0: <29 38 61 45 42 54 42 27 82 50 64 48 55 60 49 39 64 23 46 24 51 48 40 62
 35 57 48 39 64 55 39 45>
1: <20 46 37 34 23 35 60 52 48 30 39 35 54 32 26 30 35 64 35 54 28 23 42 57
 34 34 39 25 52 42 47 35>
2: <75 63 71 73 52 66 42 48 52 68 63 56 59 68 70 58 64 54 53 62 55 73 52 62
 58 63 73 69 67 64 73 58>
3: <47 79 36 45 45 46 38 43 36 59 46 56 16 44 91 49 50 66 48 57 62 48 43 26
 64 53 60 34 53 32 47 46>
4: <59 0 53 53 54 53 61 49 53 43 34 45 62 46 0 59 49 40 39 42 41 55 45 34
 40 51 31 65 39 50 73 47>
5: <66 75 71 66 59 69 41 56 50 68 69 51 64 67 78 58 58 63 61 62 63 74 59 75
 56 56 74 68 60 61 62 68>
6: <21 28 44 53 47 36 42 48 65 44 38 35 60 36 20 25 51 48 41 29 40 17 34 36
 31 55 35 28 41 52 40 42>
7: <58 84 67 60 62 57 44 65 53 65 67 58 54 60 90 67 60 66 54 67 59 65 73 72
 55 56 69 48 56 59 60 63>
8: <22 71 27 31 44 48 29 36 57 52 43 49 38 31 59 40 24 55 50 30 50 31 40 57
 64 44 52 38 60 43 32 41>
9: <38 31 72 68 63 60 43 42 70 56 76 41 71 79 36 50 52 46 48 36 50 51 60 74
 31 52 61 63 58 68 60 72>
10: <50 54 28 37 35 26 55 67 17 46 20 48 9 40 44 62 52 62 47 61 30 32 53 22
 54 28 30 38 40 38 53 45>
11: <72 61 66 65 57 74 61 56 61 68 65 52 74 52 59 65 49 62 64 71 64 90 59 71
 53 47 74 75 55 66 64 54>
12: <32 0 48 39 45 27 59 50 49 28 42 39 51 53 6 44 52 39 39 35 33 24 52 36
 30 46 21 44 37 47 46 54>
13: <46 95 41 45 49 39 55 50 39 43 54 69 41 47 92 35 59 49 51 47 48 43 49 60
 65 57 52 41 64 38 33 53>
14: <40 68 55 73 55 54 35 48 62 66 40 58 48 53 84 36 61 44 44 36 58 50 49 42
 44 68 73 34 59 57 44 52>
15: <54 0 39 26 58 39 66 57 31 27 36 37 50 54 0 59 43 44 35 53 41 35 57 45
 30 33 5 49 29 45 48 58>
16: <57 94 55 70 52 50 50 62 39 61 64 54 39 68 91 53 58 65 48 69 66 48 67 64
 53 48 55 56 60 46 51 66>
17: <76 69 61 54 34 71 44 56 55 71 38 51 47 34 71 56 62 46 62 73 67 97 33 39
 65 67 66 52 57 47 50 25>
18: <64 51 65 57 57 81 52 50 66 74 69 45 73 55 44 62 39 65 66 60 69 85 58 74
 58 47 82 76 56 68 59 56>
19: <34 10 42 24 44 22 65 56 35 19 43 34 49 54 17 47 45 48 42 44 34 14 58 35
 31 42 11 39 36 41 38 55>
20: <43 1 63 59 51 47 49 38 68 43 52 41 68 56 4 38 64 30 44 23 44 49 46 46
 29 61 44 53 43 64 53 56>
21: <46 70 60 62 73 64 37 60 53 60 75 64 80 67 83 55 41 61 55 47 79 41 60 77
 53 54 59 56 58 57 50 68>
22: <43 63 69 60 57 74 46 52 63 60 80 54 68 74 59 60 49 62 50 47 62 55 49 93
 46 49 67 69 62 54 55 67>
23: <47 0 63 48 53 28 55 55 50 33 56 46 56 58 9 54 50 46 44 44 40 13 47 26
 36 45 18 47 36 41 48 55>
24: <50 9 34 30 42 35 73 46 57 35 27 46 51 25 13 32 53 28 48 38 35 51 38 26
 47 50 27 43 35 32 44 34>
25: <34 45 21 36 35 32 63 51 38 34 24 45 24 26 52 36 47 43 45 46 38 27 43 28
 42 52 38 21 41 34 32 34>
26: <43 29 54 71 48 49 34 32 61 58 31 54 40 45 30 41 62 31 40 29 35 55 33 32
 46 58 58 45 54 58 59 37>
27: <55 32 44 15 46 65 69 42 71 39 58 69 66 34 39 44 72 60 79 91 47 82 69 74
 64 35 57 61 28 66 64 51>
28: <74 44 25 22 35 47 74 59 46 49 22 51 43 10 32 38 40 39 61 63 50 74 35 24
 70 44 34 54 37 21 48 19>
29: <50 45 39 29 55 30 50 44 15 40 21 27 29 22 32 59 30 51 41 59 34 21 54 12
 40 44 17 45 45 44 55 46>
30: <71 57 57 64 68 52 59 29 42 50 90 28 54 69 40 67 48 45 55 66 39 43 59 57
 59 44 60 71 65 66 72 51>
31: <17 45 34 32 54 52 29 31 67 51 64 47 59 42 32 47 18 57 54 24 54 35 47 76
 55 38 59 50 57 50 33 46>
32: <68 49 71 73 58 57 68 56 50 51 81 58 63 82 47 64 55 52 49 64 44 61 61 69
 55 43 55 77 65 53 74 68>

<59 52 34 51 43 64 74 44 69 71 35 64 53 28 50 51 44 42 53 60 51 90 38 41
 66 35 66 50 54 46 57 29> 17 28
<37 73 30 33 46 30 43 49 25 37 44 41 23 49 68 55 35 53 43 57 35 17 48 42
 61 32 35 43 59 31 51 40> 10 8
<76 79 68 59 65 71 52 60 47 61 69 49 67 72 77 64 59 65 57 70 70 80 61 75
 55 50 67 62 54 65 61 70> 5 7
<33 48 37 51 65 26 56 51 56 33 43 48 45 44 50 33 59 42 33 27 34 15 41 28
 46 46 14 38 40 50 46 48> 6 25
<38 85 53 62 36 51 29 45 54 64 34 52 36 42 80 32 59 55 50 48 49 48 44 42
 46 63 74 29 57 55 42 50> 14 3
<74 78 68 60 57 75 56 63 50 66 70 51 65 64 74 59 55 68 65 72 66 79 60 76
 60 53 72 70 58 59 60 65> 5 11
<59 9 52 42 36 34 73 44 42 33 41 41 53 42 9 33 64 16 48 54 32 36 35 20
 29 63 37 49 37 44 51 41> 24 12
<70 54 68 74 47 67 24 48 48 73 30 53 42 40 50 51 63 40 56 48 54 84 35 35
 63 63 72 62 51 56 71 35> 17 2
<60 5 58 57 57 36 60 57 40 40 45 52 59 56 1 53 34 27 31 34 43 46 46 32
 57 43 35 65 38 30 67 40> 4 23
<19 55 30 52 43 58 15 51 88 45 48 66 41 48 30 33 60 42 43 42 74 59 39 48
 41 43 55 59 31 49 37 48> 0 31
<43 99 44 39 45 55 63 53 41 47 59 76 49 51 80 54 55 59 52 51 53 48 40 68
 58 51 51 54 66 28 32 42> 13 16
<55 63 73 51 62 34 52 66 42 49 71 85 70 64 65 40 63 43 64 43 49 52 66 75
 60 77 59 64 78 41 45 61> 21 7
<52 85 48 63 47 49 40 51 37 63 41 61 26 48 95 47 58 69 52 61 57 49 46 31
 53 64 62 31 53 45 49 52> 3 14
<33 63 39 41 32 26 38 52 34 45 23 45 18 37 69 39 52 55 43 47 40 24 49 21
 41 56 41 22 40 41 30 46> 25 10
<48 86 53 44 44 37 39 56 31 55 48 36 14 44 88 68 36 68 52 63 50 38 48 41
 67 33 40 43 59 34 45 48> 3 13
<42 62 28 36 43 47 34 46 34 35 13 67 25 51 63 47 53 60 70 44 54 27 56 36
 34 80 50 19 52 66 20 55> 25 3
